(in the rows, 128 means zero)
The rows of R fall into 3 groups, and each row is roughly a mix of its group's hidden directions.
R, 86 rows:
[[166 198  97 139  90  95 141 136  93 139 143 139]
 [102 103 106 198 125 167 138 133 140  70 118 131]
 [ 85 115 132  96 114 166 138 187 122  92 142  82]
 [189 152 120 125 119  93  94  67 144 111 115 154]
 [183 155 106 144 102 119 123  59  95 123 132 157]
 [128 122  97 152  72 138 134 181 175 133 157  94]
 [ 99 105 158 130 128 139  82 134 172 113  58 148]
 [ 99 134 143 153 131 132 137 182  87  90  92 181]
 [111 128 174 118 191  98 106  97 110 139  97 170]
 [ 72 124 177 118 177 103 126 155 119 166 106 151]
 [ 93 149 150 118  96  98  97 175  92 174 163 126]
 [153 188  97 136  93  86 136 130  87 164 154 129]
 [135 148 142  89 129 101 101 117 128 195 173  86]
 [161 123 104 105  75 132 140  86 172 155 163  96]
 [153 133  77 142  62 153 147 150 141 120 161  91]
 [105 162  88 126  91 130 138 204 113 135 114  98]
 [ 97 116 120 134  48 109 129 167 107 117 122 172]
 [ 83 115  98 192  86 146 126 121 154 115 158  96]
 [152 139  98 164  56 119 131 156 177 143 149 120]
 [177 122  77 142  82 149 125 121 162  94 153  93]
 [112 124  84 125  89  95 134 155 100 171 183  99]
 [108 122 171 113 200 108 110  97 106 133  97 162]
 [115  91 162 125 141  98  85  69 140 177 139 143]
 [146  99 179 115 167 123 116  58 146 136 136 158]
 [148 152 154 128 151  83 103  74 113 145 102 182]
 [191 125  80 136 104 144 114  85 142  85 145 107]
 [139 141 148 108 219 116 126 108 116 124  85 130]
 [155 170  88 132 104 103 162 136  83 148 182 115]
 [ 72 125 174 123 175 101 128 152 113 172 111 156]
 [131 165  84 149  84  85 119 138  89 170 158 116]
 [152 116 104 128 118 142 127  74 177 148 169  73]
 [128 158 166  95 181 106  98 148  96 176 145 110]
 [120 145  80 129 119 142 175 176  93 127 162  83]
 [105  99 104 128 160 166 173 152 105 125 167  73]
 [106 139 142 102  76  92 124 176  88 143 116 176]
 [150  94 159 121 165 118 137  53 126 140 170 143]
 [ 66  96 147 110 174 155 146 177 116 132 128 101]
 [131 150 162 126 161  86 114  85 102 157 101 183]
 [ 77 106 125 127 123 165 165 194 124 141 145  92]
 [ 72 118 108 191  75 139 120 148 133 113 153 117]
 [188 144 136  66 152 121 139  89 149 162 130 112]
 [ 71 116 171 102 188 135 139 145  91 140 109 137]
 [ 96 111 111 121 102 162 155 195 142 126 151  78]
 [118 141 172 109 179  86 109  99 112 151  94 172]
 [123  96 174 128 140 125  85  89 171 117  85 165]
 [175 144 151  62 180 108 128 110 118 153 107 135]
 [144 117 148 139 127  85  91  57 124 167 149 157]
 [126 173  81 130  86 104 149 174  91 152 147 104]
 [131  96 180 123 155 127  90  72 162 127 104 162]
 [149 158 163  68 161  99 128 146  93 153 101 158]
 [159 165 133  92 108 132 132  74  68  97 118 145]
 [114 177 102 136  74  97 111 171 119 142  79 128]
 [192 147 113 117 127 112 102  57 127  97 116 143]
 [152 193 111 117 124 152 176 178 109 100 116 119]
 [158 145 156  85 171 117 143 145  98 118  78 175]
 [128 138 146 103 166 139 141  76  53 119 111 151]
 [131 156 168  80 156  96 109 163  83 166 123 147]
 [106  90 159 131 122 126  82 115 175 108  71 157]
 [137  73 158 127 170 132 125  61 137 131 166 138]
 [156 136  80 148  57 150 148 145 140 122 160  99]
 [140 110  95 157  88 160 139  94 179 123 166  88]
 [ 94 131 169 120 180  83 118 134 127 177 103 161]
 [165 163 104 102  66 146 141 104  84  97 141 117]
 [186 151  91 139  59 127 117 104 144 102 144 122]
 [ 85 131 145 163 155 127 122 176  86  93  94 166]
 [121  96 163 134 144 102  82  61 138 168 131 147]
 [131 164 155  67 125  82 119 144 101 181 127 139]
 [109 114  99 147  38 128 128 127 150 135 165 116]
 [110 176 125 139 112 139 106 174 133 122  50 128]
 [157 133 120 137 142 107 138  80  92 166 199 124]
 [101 112 172 111 204 123 114 102 104 120  98 153]
 [147 143 162  79 180 102 120 147  88 140  95 161]
 [101  92 152 125 123 145  94 143 178  93  69 148]
 [129 194 114 124  99 130 138 183 123 115  70 130]
 [140 111  85 134  87 165 143 162 159 103 156  75]
 [154 146 171 125 129  97  98  71 144 137  95 179]
 [122 143 127 126 137 123 105 102 150 180 182  62]
 [109  92 100 122 132 129 146 142 106 160 203  86]
 [147 139 157  86 136 110 136 168  85 122  89 187]
 [134 148 166  95 173  95 112  82 103 132  92 168]
 [168 146 127 127 136 100 145  77  95 161 192 136]
 [146 146 166  70 160  98 110 156  86 160 117 153]
 [104  91 161 127 124 123  83 114 174 113  68 156]
 [ 94 136 151 156 194 128 119 161  90 101  93 149]
 [117 146  76 147 106 113 141 153  82 164 172  87]
 [103 117 172 118 201 118 116  99 101 133  99 161]]

One row of each group comes first, with its name. Which group is each row after those in?
[ 96 130 169 120 188 105 126 109  90 160 104 168] -> C
[103 147 118 124  98 140 120 192 150 100  62 127] -> V
[114 137 127 142 144 130 102 104 149 171 182  59] -> B

[124  99 175 122 135 116  83  87 169 125  88 168] -> V
[132 126  99 159 155 151 152  67 179 106 118  90] -> B
[ 66 111 139 124 130 157 161 195 115 147 140 102] -> C
[ 81  98 117 144 141 143 155 194 144 164 146  96] -> C
[ 96 110  92 126 119 120 140 156  98 174 180  79] -> V
[148 147 155  97 216 118 128 119 110 132  92 134] -> B
[132 147 138 107 163 114 104  99 140 184 167  70] -> B
[164 125  69 160  80 136 146 141 161 146 160  98] -> C
[101 120 136  73 138 174 146 148  94  79 126  88] -> C
